In the rows, zero is written as 128.
The rows below fall into families. The same turns and mirrors carry the whole set onto itself and the rows of a family onto each other. For each named row, which other rows are in its family? Write them in the order they are listed.
These 30 rows form 5 families of 6 rows each.
Z940: [131 132 150 155 109 135 124 144 134  89  99]
Z868: [151 150 120 116 110 151  94 114 157 108 138]
Z174: [156 159 133 145 123 120 157 122 127 161 129]
Z808: [113 130 157 163 101 125 102 136 133 119 108]
Z747: [135 113 139  79 170 140 137 129 125 135 121]
Z908: [133 153 127 107 119 136  86 105 147 111 137]
Z89: [154 130 103 121 124 121  97 121 158 104 122]
Z926: [148 114 135 169 114 111 114 138 151 121 111]
Z529: [146 139 136  96 137 153  99  99 134 141 158]
Z784: [135 109 128 123 140 169 150 157 105 156 147]
Z481: [140 117 137 137 152 161 162 139 125 153 153]
Z517: [113 120 134  79 146 132 124 113 114 119 151]
Z921: [106 107 134 109 162 139 122 162 124 121  92]
Z874: [132 137 128 162 116 143 126 128 102 170 113]
Z830: [116 131 128 143 151 123 124 175 101 109 113]
Z33: [114 115 138  81 119 130 100 123 120  92 134]
Z255: [142 148 128 143 107 139 131  98 130 172 128]
Z253: [115 109 151  84 158 140 141 115 122 108 139]
Z48: [157 131 105 143 124 123 137 102 156 152 122]
Z646: [138 159 118 103 134 143 117 124 168 111 139]
Z470: [ 88 123 127 129 151 121 130 164 104 122 108]
Z614: [133 130 159 165 107 115 110 125 143 111 104]
Z233: [128 124 111 107 114 161 149 116 124 168 149]
Z188: [140 162 116 152 119 122 136 110 136 166 124]
Z397: [119 123 127  97 167 138 138 106 128  91 128]
Z668: [ 94 124 156 140 129 125  93 125 129 103 104]
Z836: [100 117 152 149 113 110 134 158 114 144 113]
Z58: [142 107 141 122 147 159 148 154 106 156 106]
Z315: [ 90 113 137 130 134 124 117 163 108 118 110]
Z179: [125 109 134 128 129 157 159 135  97 170 141]

Which other rows belong to the same family as Z89? Z747, Z926, Z921, Z48, Z58
Which other rows belong to the same family as Z179? Z808, Z908, Z517, Z255, Z315
Which other rows belong to the same family as Z836? Z529, Z874, Z33, Z233, Z668

